Each path is a new rotation, seen through one point. The rows after it are directions, each followed by how far the rotation turns it, in degrees a step (0 if it stays put).
Each turn is a multiple of 5 degrees from 10 to 175, or 0.
Each row of a path follows its step; steps can be skipped.

step 0: [ -3 -13 -19  31  -1 -12   7   8 -15  23  -2  -7  -3  17   7  13  19  -3
  -1 -13   4   1 -14  12  -3 -11 -29   1 -13   6  12]
step 1: [-11  13   6 -17   2  22 -24  18  14   2   9  10  12 -13   6 -13  18   9
 -15  -8   3  16  24 -10  -3  14 -22 -12  -3   7   8]
step 2: [-15  -9   3   8 -12 -19  21 -18  -2  17  13  17  17  -4   1  -2  -3  -7
   3   9 -13   8  22   3  -8   2  10  33  13 -19   2]
step 3: [ 35   1 -12   7  -1  13  -3 -12  17  19   0 -22  17 -13 -15  15  18  -7
   0   7  -2  -8  -4   7  -5 -14  -8  -4 -23   7   0]
step 4: [  0 -13  15 -24  27  -7   9   1 -21  14   3  -1 -12 -16   3  -1  13  15
   6   0  12   9  25   2  14  12  -7 -20  15   6 -13]
step 5: [  4 -26 -12  -5 -18 -22 -15 -12  23  -9   1   6 -15   6 -26  -8  -3 -12
  12  -2  -3  -1   7  -8  -8  23   6  24   1   7  -5]
step 6: [ -1  18  -3   0   9   4  16  10  -5   1 -22 -17   6 -27  -7  -4  24 -20
  10  -4  -6  -9 -31   0  12   6   0   9  -4 -14 -15]
step 7: [ 17  24  12  11   8 -18 -17   3  -5   3 -10  -5 -18 -14  16  -9 -19  -1
   5   1   5  10  25  -4  14   0  15  -7   5  26   7]
step 8: [ -6   1 -13   6  11   0   4  -4  -5 -15  -1   2   7  24 -33 -16 -12  15
  14  11 -26  11 -15  15 -11  15   1   2  18  10  -5]
step 9: [ 16  15  14  -2 -17  10   9  20   4   0  16  -4 -17 -19  -4   4   3  -5
 -11   1   9 -12 -31 -14 -21  -7  15  -8  16  -8  -2]
Directions:
[ 0  1  5 -4 -8 -4  3  3  5 -3  3 13  8 -4  4  3  4 -2 -1  0  0 -1 -9 -1
  2 10  6  3 -4  1 -1]  95
[ 0 -4 -9  0  0 -6  2 -1 -4 -5  5  3 -3  2  0  3 -1 -7  4 -5 -5 12  6  3
 -3 -4 11 -1 -7  1  2]  135
[ -5   1   5   7   9  -2  -5   0   4  -2  -5   5  -6   0   2   0  -9  -2
   0   4  -1   2 -11  -1  -9   0   4  -9  -2  -4  -4]  25
[ -7   4  -4  -5   6   6   3   8   0  -4   4   4   2 -14  -1   2  -1   1
   2  -3   6  -4   3  -1  -4  -8   2   0   3   4  -7]  140

step 0: [-25  -3 -18  -8 -16  -1  15   3 -12 -23 -10  -1  -5   1  15  -8 -12 -12
  13 -16  -1  -6   1 -13  16  10 -16   0   3  -9  23]
step 1: [ 19 -14  14  -7  13  -4  -6 -14 -18   0  14   8  24  -4   5  13 -16  -8
 -12  12  -7   6  15  -6  10  29 -11  -8  -9   3  -8]
step 2: [ 10   9 -14  -2  -8   9  10  21 -11  20  12 -11  14   1   9   4   4  15
 -16  11 -10 -20  -4   2   4 -32  -5 -12  -4  16   3]
step 3: [ 15  10  -7  -1   8   6  19   7   8 -12 -13 -29 -16   2   9  -2   0  -1
   6  -3  -4  -4 -23   1 -11  27   0  13  13  16 -17]
step 4: [ -9  -4  -5  -9 -29 -12  -3   0  -4 -19   0  -7  23 -20 -23   4 -18  -6
  17 -12  17   3  11   0  10  -4   3  10   6   8 -11]
step 5: [ 10   3  -1   7   1 -21  -3  -4 -16   4  30  -2  -5  -9   6 -31   2 -13
  -9   7  -5 -16  21  -6  -4  15   4 -11   9  -9  14]
step 6: [ 23 -13  -5   0  -5  -8  -8  -4 -20  26 -17 -17 -16  11 -11   6   2  15
 -14  14  -3   4   0   6   1 -10  -5  -6  -8  -7 -29]
step 7: [ -5   0   5  22  -2  -5   5   8  26 -16 -15  -8  -5   9   2 -19 -15  31
  -3  -5   1  -6  -4 -16  -1 -15  12   7   7  22   1]
step 8: [ -6   5  21 -22   4  -4  -4  -9  22   0   6   7  -6 -11  -9 -15   2  -7
  33  14  16  -3   7  19   0  12  10   2   4  -1 -19]
step 9: [ -2  -9 -16  14 -17 -18  -2   8   2  14  -2  22   6 -11  -8 -12  22 -18
   3  -5  -6  16   9 -14 -13 -17   6 -20   2 -16   0]
Directions:
[-1 -8  0  0 -1 -1 -5 -5 -6 -1 -3 -3 -5 12 -1 -5 -8 -8 -8  2  1 -2  4  2
  2 -1  0  0 -9  3  7]  70
[  3  -6   3   1   6   7  -8   7  -1  -1   2  -6   2   5   6  -2   2   1
   6   4   7   1 -10  -2   2  -6   6   1   4   7  -2]  80
[-4  5 11  4 -4  1  7 -4 -7 -2  3  1 10  0 -2 -5  4 -3  1 11  2  5  1  2
  4  3  6 -5 -2  1  2]  100
[-3 -1  1  8  8 -4  5  1  5  0 11 -3 -1  5  2 -8 -2  0 -3 -9 -4  8 -3  0
 -4  8 -2 -6  2  4  1]  160
[ 2 -1  8  7 -3 -6 -1 -1  5  5  0 -2 -8  2 -4 -9 -4  3  4  2  3  1  6 -1
 -5 -7  7  4  2 -9 -6]  25
[ 2  7  1 -8 -3  1  4  4  7 -6 -2  1 -1 -3 -4 -8  0 -8  0 -2  6  5 -5  4
 -8 -4 -1  5 -7  7  1]  80
